Named turns come first, each shown by rows before and after it. Which turns, in which order, take the first row of each pair that follows to the second? Write the first one first, as in the answered first pair.
turn B:
[ -8  15   4 -25  21  10   0  -8] |-> [  0  11  20 -18   0 -17  15 -13]
[  3   3  30  30 -25  -2  15  -3] |-> [ -3 -21  -4  39  14 -15 -13  20]
[ 77 -12  23  35 -54  21  23  13] |-> [ 69 -41 -26  49  -7   2 -18  49]
turn X:
[ 23  28  13   7 -28  44   2  -9] |-> [  1  10  28  37 -26  35   8  -7]
[ 11  -8  17  -6 -27 -55  25 -11] |-> [ 36  26 -11 -45 -20  -6   7 -15]
[ 41  19 -38   9  16 100 -62  13] |-> [-16 -40  18 107  19  51 -38  20]
turn V:
[-40  -1  13 -42  -1 -39  35 -18] |-> [ 52 -12 -12 -14 -34 -41  -9  18]
[ 38  19 -18 -15 -10  17 -18  22] |-> [-16  -5  15  44  10  23  -4  20]
[ 29  -4  25  19 -47 -31   5  17] |-> [-23   4  42  14 -26 -32  32  -6]
Now pairs of rows:
(two turns a pair)
[-38  35 -31 -69  55  16 -10   0] |-> [-16  64  26 -54 -12  45  30 -27] : B, X
[-18  -2  -2  16  15  24   5  -7] |-> [ -9   4  13   6 -12 -12  23 -15] : B, X
[ -6   4 -27 -18  26 -20 -15  16] |-> [  0  14  16 -17 -23 -29  17  -6] : B, B
[ 29  -9  72  40 -72  -4  33 -11] |-> [-20 -58  -1  22  13 -95  -1  28] : V, B
[ 36   8 -50 -14  23  33 -25  29] |-> [-29 -36   6  43  22 -35  16  21] : V, X
[ 13 -49 -27   4  19 -46 -38   6] |-> [-42  -1 -15 -35  38  35 -14 -35] : V, B
[ 37 -10 -25 -18  -8 -33 -10  36] |-> [-42  -5  -9  11  37  42  -1  17] : V, B
[-36  22 -16 -60  37 -22  37 -29] |-> [ 69  -8 -40  32   9  20 -31  28] : V, X
[-47  31  22   4  68  17 -27   1] |-> [-12  27   9  26  61  36 -49  20] : V, X
[-43 -25   8  48  12   7 -20   1] |-> [-35 -11  39  37 -16  19   0 -19] : B, B
[  1  26  31 -36 -49   1  54 -31] |-> [-15   2  56  32 -39   6  49 -22] : V, V
[-42  -9  -4  -2  30  38  22 -19] |-> [ 13 -29  -8  44   8  42  -4   9] : V, V
[-53 -33 -17  73  54   7 -21  32] |-> [-32  51  11 -72 -19 -12  53 -38] : V, B
[-51  23  12   3  70  18  -3 -21] |-> [-35  -7  42  33  36 -58  16 -12] : B, B
[-19   4  56  65 -49  34  26   6] |-> [  6 -28   1  24 -33 -84   3  34] : B, X
[  7  -2 -62 -28  46 -12 -48  37] |-> [-30 -34 -31  24  42 -57 -30  42] : V, X
[-39  18 -29 -10  16  24   0   1] |-> [-27  -1 -23  36  14  35 -13  15] : V, V
[-19 -25  63  54 -26 -16  32 -18] |-> [ 44  36   3 -63 -42  10  13 -24] : X, X
[  8 -21  10   8  -9 -19  12   3] |-> [ 11   0  -6 -31  -7  -5  15  -5] : V, X
[-32  -6  23 -21   3 -24  15  -8] |-> [ 23  -9 -13 -26   0 -28 -20  19] : B, V
[ 63  14  24  13 -61 -17  16  -6] |-> [-24 -43  -4  62  36 -33 -13  20] : V, B
[ 12 -18  -9   0 -41 -51   9  -7] |-> [ 20   7 -34   2 -18  55 -22  -8] : X, X
[-53  -9  47 -10 -24 -35  76 -34] |-> [ 53 -28 -58 -35  -1 -60 -16  36] : V, B
[-34   6   7  -2  11 -13  29 -21] |-> [ 26   7 -23 -23  -5 -27   4  -2] : B, V
[-27  12   5  18   7  21  18 -26] |-> [ -2  15  -8  21   1  43  -2 -22] : V, X
[ 35  13 -40 -61  11 -17 -23   3] |-> [ 34 -24  18  67 -18   4 -20  18] : B, V
[-18  26 -17 -48  41  32 -10 -18] |-> [  8  36  27 -38 -19  28  20 -35] : B, X
[-34 -16   0 -24  28 -57  31  -8] |-> [ 29  10 -48 -51  29   6 -16   9] : V, B
[ 17 -23 -38 -18  13 -51  -1  14] |-> [ 33  21 -18 -45 -18  26  13 -18] : X, B
[ 12 -32   5  14 -13 -32  -7  21] |-> [  6  11  16 -21 -21  40   4 -10] : B, B
[-13   4 -24 -43  18 -50   0   2] |-> [-31   5 -28  -1  46  33 -18   6] : X, X
[-82 -11  34  25  44  46  13 -31] |-> [-32   9  12 -76   1 -63  34 -41] : X, X
[ -9   4 -11 -20  18 -31   9  10] |-> [ -5  18   3 -28   0 -16  24  -5] : B, B
[ 19 -27   7  44 -11 -23  -9  21] |-> [-15 -31  -3  43  21  -8 -15  18] : B, X
[  1 -18 -13 -49  -3 -27  13  13] |-> [  9 -28 -16  14   7  36 -19  36] : X, V
[ 14  31   3 -18  21  44  -1 -10] |-> [ 17  11  45  11 -19 -12  31 -16] : B, V
[-50 -23  51  24 -23  22  49 -45] |-> [-67 -44 -19  19  53  38  -1 -11] : B, B
[-30 -15 -15 -57 -13 -29  26  -7] |-> [ 29 -23 -53 -21  -5  32 -27  24] : V, B
[ 13  30 -37 -11   5  55 -16   6] |-> [-28 -18   8  66   2  -9   8  10] : V, X
[ -8 -35  13  24   3 -56  -6  -5] |-> [ 10  12 -23 -59   7 -15 -13 -21] : V, X
[ 10 -20 -23  16  21  -2 -24  20] |-> [ 15 -22 -23   4  13 -25 -19  18] : X, X
[  8  56   0 -40  -6   6  -6 -28] |-> [-45  31  27  26  13  14  10 -33] : V, V
[ 50  -8  23  40 -46   1 -10  14] |-> [-28  19  36 -27 -24 -32  41 -26] : V, X
[-26 -26  30  17  31 -11  10   2] |-> [-26  -8  39   4  20  17  24 -12] : B, B
[-38 -35 -14  43  31  40 -46  13] |-> [-30  21  34 -47 -41   3  24 -45] : V, B
[ 12   9 -21  -3  14  27 -22  18] |-> [-28 -17   5  25  17 -12   3  14] : V, X
[  4  -3  34  38 -40 -17  25 -15] |-> [-46  -2 -27 -23  38 -31   3  -7] : B, V
[ 65 -13 -20  40 -32  43 -31  26] |-> [-82   0  22  -4  12  10  47 -34] : X, V
[ -2  61  25 -30 -30  24 -15  -8] |-> [-36  43  46   8 -17  30  -6 -10] : V, V
[ 53 -21  -3   9 -47 -23  -5   4] |-> [ -2  -9   9 -28 -35 -48  28 -23] : V, X
[  3 -28 -27  13   5 -24 -25  44] |-> [  8  17 -29 -35   0  46 -19  16] : X, B
[-41 -22   0   2  47 -14 -25   3] |-> [ 10 -17 -19 -29  21 -42 -38  15] : X, V
[ -8  56   8 -88 -12  77   7  -6] |-> [  3 -49 -35 -17  28 -75 -37  72] : B, B
[ 20 -11   7  59   3  42 -10  17] |-> [ 46 -14   6   2 -31 -56  13  13] : X, X
[-54  -5 -14 -11  47  26   0 -11] |-> [ 48  17  -3 -35 -40   3   1 -14] : B, V
[  6 -14 -25  -1  35  12 -31   4] |-> [-22 -26  -8  12  35 -15 -13   1] : V, X
[ 13  16  25  14 -31  49  -3 -15] |-> [  8 -20 -21  33  20  12 -40  18] : B, B
[  1  29 -61 -24  40  -4 -41   6] |-> [-42 -11 -24  47  45 -30 -24  11] : X, X
[ 26  40  15  -1   0  93 -15   9] |-> [-26  50  25 -66  10  33  30 -25] : X, V
[ 40 -38  22  50 -38 -32 -12  18] |-> [ 20  23   7   3 -21  83 -14 -13] : B, B
[-93  -6  -8  -3  61  -9   5  -4] |-> [  0  12 -55  -5  46  62 -54  30] : V, X
[-1  1 -7 12 19  1 -8 10] |-> [-7  6 14 15  6  6  5 -2] : B, X
[ 25 -27   2  47 -13 -55  23   8] |-> [-24  -9 -51   6  61  10  -4   3] : B, V
[-16   2 -19 -21 -21  29  -1  -4] |-> [-34 -19   0  10 -24  -1  12  -5] : X, X
[-20 -14 -43 -79  20 -48  21 -20] |-> [ 39  -6 -64 -22  16  69 -33   9] : V, B
[ 40  -2 -28 -50   1 -39  16 -19] |-> [ 18 -19 -34  25  45  49 -21   2] : V, B
[ -8  -9  28  60  -5 -33  32 -17] |-> [ 64   2   0  25 -29 -38   9  -1] : V, V
[ 20 -47   5  46 -35   6 -23  51] |-> [ 21 -25 -39  -5   4  42 -48  54] : X, B
[-19 -11 -10 -11  16 -18  -2   1] |-> [  3   8 -13 -25   5  17  -8  -8] : V, B
[  4 -12  41  37 -27  -9   3   2] |-> [ 10 -21 -20  -1  14 -29 -38  28] : X, B
[ 28  -1 -20 -42  13 -28  -5  -5] |-> [ -7 -18  -3  27  41  34 -14   1] : X, X
[ 23  25  21  19 -30  67   4 -23] |-> [ 17 -33 -31  51  27  11 -43  26] : B, B
[  0  -3   0 -38 -14 -62  24 -10] |-> [ -9  19 -22  -4  22  69  -9   0] : X, X
[-22 -18  23  -8  -5 -58  40  -5] |-> [  8  29 -19 -44  14  53   3  -6] : X, X
[ 15 -48 -32  29  -2  -8 -62  31] |-> [  3  -8 -54 -67   4 -23 -44   5] : V, V
[-17 -14 -27   3  23  -3  -4   7] |-> [ -3  16  -7 -24  -5  21  14 -17] : V, B
[ 66   5 -13  17  -9  19 -40  32] |-> [ 42  -6  17  58 -14  39 -24  21] : B, X
[-90  -1  15 -30  31 -81  32   2] |-> [-54  52 -38 -82  50  42 -10  -1] : X, X
[ 36  26  58   6 -31   2  12   4] |-> [ 37 -12  21  21   5 -42 -20  38] : X, B
[ 0 16 17 16 15 23 -7  0] |-> [-12   2  11  20  26  -4  -8   6] : X, B
[  5  20 -17 -21  35 -16  -6   0] |-> [39 13  8 28  0  0 -6  6] : B, V
[ -3  16 -37 -20  22  62 -17  30] |-> [-37   3  28  33  -1  60  21  10] : X, B
[ 38 -35 -12  29   7  27  -5  25] |-> [ 21 -27 -20  12  22  52  -5  18] : X, B
[-51  42 -29 -43  44  36  31 -30] |-> [ 55  44 -67 -45   5  25 -10   6] : X, V
[-72 -16 -17  26  32 -43   6   5] |-> [-23  27 -59 -58  21 -17 -12   1] : X, X
[-34 -28  -4  -7  29 -50  14   3] |-> [  7  12 -37 -55  24   8  -6  -1] : V, B
[-13 -10 -13 -50 -20 -80  31 -16] |-> [ 13 -20 -77 -15  37  18 -46  27] : V, B
[ -3  21 -15  -8 -25   8  -7  47] |-> [-27   7   7  13 -22 -15   6  43] : V, X
[ 37  -7  38   4 -17 -30   6   1] |-> [  6 -14  51  36   4   8   5  -1] : X, V
[ 56 -13 -29  13   1   2 -36  27] |-> [ -3  23 -34 -66  24 -11  -1 -15] : V, V
[ 36  14  -5  31  12  41 -15  -7] |-> [ -4   5  38  35  -2  -8  28 -30] : V, B
[ -2  -8 -18 -58  46 -16  22 -19] |-> [  7 -19   6 -48  22 -48  37 -17] : B, B
[  5  -5 -36 -35  18 -25  -9   7] |-> [ 32 -13 -11  30 -11  14 -18  16] : B, V
[ 27 -15 -18  17  -1 -36 -21  18] |-> [-31 -20   1  40  27 -12  -3   3] : X, V
[-22  -3   5 -10  23  -4  14 -25] |-> [ 23  -2 -15   5  12  26 -11  -4] : V, X
[-38  32 -15 -55  13 -15  33   5] |-> [-25  28  28 -21 -31 -20  53  -3] : X, B
[ 52  -1  19 -20 -33 -14   1 -17] |-> [ 36   2 -24 -34  20  23 -29  -7] : B, B
[-13  -6 -11  16  33  24 -14  12] |-> [ 16   0 -23   3  26  21 -26  17] : V, V
[ 14  16   8  -4 -20 -13  14  -1] |-> [  4  18 -21 -16   9  11  -8   9] : B, B
[ 45  40 -13 -22 -15  17 -28  -4] |-> [ 45  10 -23  -1  -5 -28 -40  20] : B, B
[ -1 -10 -32 -13  11 -34 -19  16] |-> [-33   7 -11   9  19  37  -8   0] : B, X
[-27  10   9  11   7  21  21 -22] |-> [ 13  15  -6 -27 -14 -23  18 -20] : B, V
[-33  11  -3 -28   9 -24  27 -10] |-> [-22 -21  12  42   8 -14  14  10] : V, V
[ 20  14 -25  -4  19  47 -12   3] |-> [-23 -22  13  46  20  -7  15   3] : V, X
[ 47  16 -41  20  -7  87 -36  17] |-> [-77  28  -9 -49  23  29  41 -39] : X, V
[-29 -18  -5   0  24  -1  33 -25] |-> [ 24  -3 -31  -3  16  41   1  -9] : V, X
[ -6  -4 -36  -3  24 -17 -15  19] |-> [  6  16  14  -5 -34 -26  27  -6] : B, B
[-17 -23  60  55 -30 -17  35 -18] |-> [  8  46   3 -65 -20  42  22 -39] : V, X
[-13   6 -13  14  30  34  -9   0] |-> [-28  -2  -2  23  31  18  -2   4] : V, X
[ 27  -8 -48 -13  20 -22 -20  21] |-> [-9  8 -8 25 18 61 -4 -4] : B, X
[-29 -20 -45 -19  68  -8   3   9] |-> [ -8 -11  35  -2 -19 -49  60 -21] : B, B
[-31   4 -54 -62  34  23 -27  -3] |-> [ -4   1 -65 -45  28  37 -49  13] : X, V
[ 59 -10  -9  32 -21 -14  -3   9] |-> [ 21  25 -14 -48 -11 -20  26 -19] : V, V
[ 44  -3  10  20 -44   9 -11  18] |-> [ 31 -19  -8  33 -14  -3 -29  31] : B, X
[-14 -16 -60 -16  65 -11 -32  26] |-> [-28 -29 -48   2  63 -33 -25  29] : X, X
[ 88  29 -17 -24 -23  -4 -27  53] |-> [-69  22  34  37  43  60  12  14] : X, V
[-57 -21  27  14   4   2  41 -51] |-> [ 33 -43  11  67 -28   6  -7  -7] : V, V
[ 34  27  65   7 -55   2  -1  -7] |-> [-61  -6  37  -3  33 -52   0   2] : B, V
[ 25 -15 -24  11  21  30 -31 -25] |-> [  9   0 -30 -17  25  27 -22 -33] : V, V
[ 60  19 -54 -57   0 -13 -32  24] |-> [-20   1   4  50  31  88 -20   9] : V, B
[ 34   0 -24  19  19  60  -8  30] |-> [-3 -9  1 41 22 62 10 16] : X, B
[ 25  -5  32  16 -34 -30   5 -41] |-> [ 24 -22 -33  -1  21 -40 -41  -8] : B, X
[-21  -5  47  43 -63   7  38 -52] |-> [-55 -14 -35 -46  12 -66  13 -39] : B, V
[  33  -36   -7   -1  -35 -102   19   -3] |-> [  3 -52   9 104  -7   1 -10   9] : X, V
[-32  28  26  56 -44  75   6   9] |-> [-15   4  33  22 -75 -64  35  11] : V, B
[ 50  20  27   6 -38  14  -9   6] |-> [-26  20  51  14  -7  28  14 -15] : X, V
[ 20  -9 -33 -17  39  36 -29  10] |-> [-16  -7 -27 -28  47  35 -13  -4] : V, V
[ 19 -16 -31  -5  26 -13 -36  34] |-> [ 35  10  32  -8 -45 -14  12  -5] : B, B
[ -3  35  56 -39 -28 -27  43 -14] |-> [-12   7  74  31 -28 -22  35  -2] : V, V
[ 14   6 -24 -24  10   7 -21  10] |-> [ 28  -6  -1 -12 -21 -30  -2   6] : B, B
[ 69  15  42  41 -47  -6  16  17] |-> [-34 -30  22  54  44 -53  14  26] : V, B
[-25  -5  26 -20 -12 -44  35 -30] |-> [-10  27  -4 -32  10  53   5 -30] : X, X
[-58  18 -22 -46  46  -3  32 -29] |-> [ 83   8 -23 -15 -44 -32   4   5] : B, V
[ 23  17 -22  22  66  32 -42   6] |-> [ 15 -16   7  29  39 -72  -8   6] : X, X
[-79 -22  23  23  13 -65  46 -14] |-> [-12  53 -43 -89  18  22  10 -18] : X, X
[ 13  -5   8 -39  -7 -61  -6   4] |-> [  2  10  -3   1  29  57 -35   8] : X, X
[-29  -3   5   0  29  12  -2   8] |-> [  9 -11  -5  18  14  13 -23  21] : V, V
[-25 -23 -23 -48  46   0 -40   9] |-> [ -4 -19  43 -30 -33 -55   9 -13] : B, B
[-43 -11   9  43  20  48  10  -1] |-> [ 46  -5 -21  30  -9  45 -23  22] : V, V
[-26 -25  -2 -10  52   0 -13  -5] |-> [-15 -23  -5 -34  42 -24  -9  -2] : X, X
[-58 -22  28  55  33   8  10  -2] |-> [-25  28 -20 -33  38  67  -7 -18] : V, X
[-59 -12 -24 -38  66 -31  -1  -5] |-> [-62  22  14 -42  33  28  31 -40] : B, X
[ 47  -6   7  39 -15 -17  20 -21] |-> [ -2  -7  23  43   3 -12  35 -36] : X, V
[  3 -18 -34 -18  -3  27 -27   0] |-> [  0 -17  12  15 -38  28  -4 -13] : B, V
[-12 -22   9  46  18  24  -9   9] |-> [ 26 -10  -6 -30 -13 -49   5   1] : X, X
[ 10  -2  50 -11 -17 -40  44 -40] |-> [  3 -33 -17 -19  48 -67  -8   1] : B, V
[-31  15   0 -36  12   8  31 -22] |-> [  0  14  -7 -54  -4 -10  29 -22] : B, X
[-13 -18  17  32  21   8  14   4] |-> [  2   1  10 -25   2 -25  28 -13] : V, B
[ 23 -13 -18  15 -17  -4 -21  21] |-> [-31  -8  -2  -9  -7 -32  16  -4] : V, X
[  4   7 -11 -24   5   6  -8  14] |-> [ 2 10  6 -9 -4 23 -1 10] : B, X
[ 47  20   2 -25 -26  18 -16  -5] |-> [-24  26  21 -39   3  18  16 -30] : V, V
[-25   1  56  15 -19 -15  38 -11] |-> [ 15  45  15 -47 -19  27  18 -17] : X, X
[ 40  -9 -23 -14  13   7 -24  -3] |-> [ -5 -35   7  17  15 -37   1 -10] : V, X
[-53  22  -4 -13  12  74 -12 -14] |-> [-32 -12   8  54   1  63 -28   9] : V, X
[-50  -1  14 -18   3 -39  25 -20] |-> [-61   9  -5 -31  25  -8  14 -20] : B, B
[ 15 -42   0  28  -2 -96 -14  27] |-> [ 54  17 -55 -26  21  38 -59  25] : X, X
[ 62  -4 -35   8  -8  13 -26  28] |-> [-63  -4   3  15  40  23  23 -10] : X, V
[ 37  -2 -42  -3   4  44 -31  29] |-> [ 55 -17   1  22 -49 -21   1  25] : B, B
[  7  15  26  34 -22  53  12 -12] |-> [-41  12  19 -22   0 -16  45 -31] : B, V
[ 61  21 -15  -1 -18  33 -56   6] |-> [-40 -19  49  37  -8 -54   2 -20] : V, X
[-45   3  12  31  25  29  24 -17] |-> [ 35  17   3 -25 -31 -33  28 -15] : V, B
[-11 -32 -12  53  38  19 -35  26] |-> [-39 -17 -10 -33  32 -62   8  -2] : X, V
[  9  37 -10 -10  -4  23 -23  -5] |-> [-23   6  22  38  -1 -17  -4  -3] : X, X
[ 20 -23  27   1  -6 -11 -12 -30] |-> [ 28 -26   8 -10   6 -15 -28 -22] : X, B
[-17  22 -43 -27  30  84 -19  -7] |-> [ 17  28  40  -8 -67  36  41 -35] : B, X
[ 38  35 -36 -61   8  30 -31  15] |-> [ -6 -43  25  67  -5 -41 -12  34] : V, X
[-25 -22   2  22  35  12  -9  21] |-> [ 17  21   0 -37   1  39   2   6] : B, V
[-58 -28   9  26   1 -18   3  22] |-> [-27  22 -34 -46   6  36 -15  16] : V, X
[-14   8  -1  12  -4  30  10  34] |-> [-29   5   5  11  -3  19  20  27] : V, X
[ 17  21 -19 -64 -40  44 -34 -25] |-> [-52 -41  41  58 -27  18 -15 -19] : X, X
[  6 -11  43  41 -30  -1  11  -3] |-> [-11   4  -1  16  25  57 -17   4] : B, B
[-73  21  62  -1 -13  15  73 -51] |-> [ 25 -22  55 100 -53  24  16  12] : V, V
[ 44  42 -12 -23 -33  40 -30  17] |-> [-41  51   7 -42  -4  40  10 -15] : V, V
[-48 -10  14 -16  23 -26  33 -29] |-> [ 47   6 -35 -19   7  44 -25   3] : V, X
[ 15  52  18 -79 -51  -3  47 -48] |-> [ 72 -36 -30  66  -4   2 -49  48] : V, B
[-17 -44 -11  41  11  23 -19   9] |-> [-52 -16 -16 -21  29  18   1 -19] : V, X
[ -9   3  12  -2 -11 -34  10  -9] |-> [  1  -5  14  16 -16 -31   0  -1] : V, V
[ 58 -22   3  38 -20  21 -12  13] |-> [ 51  -7   0  24 -17  49 -15   8] : B, B
[  4  -4 -14  21  20  34 -42   0] |-> [  9  11 -22 -18  18  28 -38  -9] : V, V
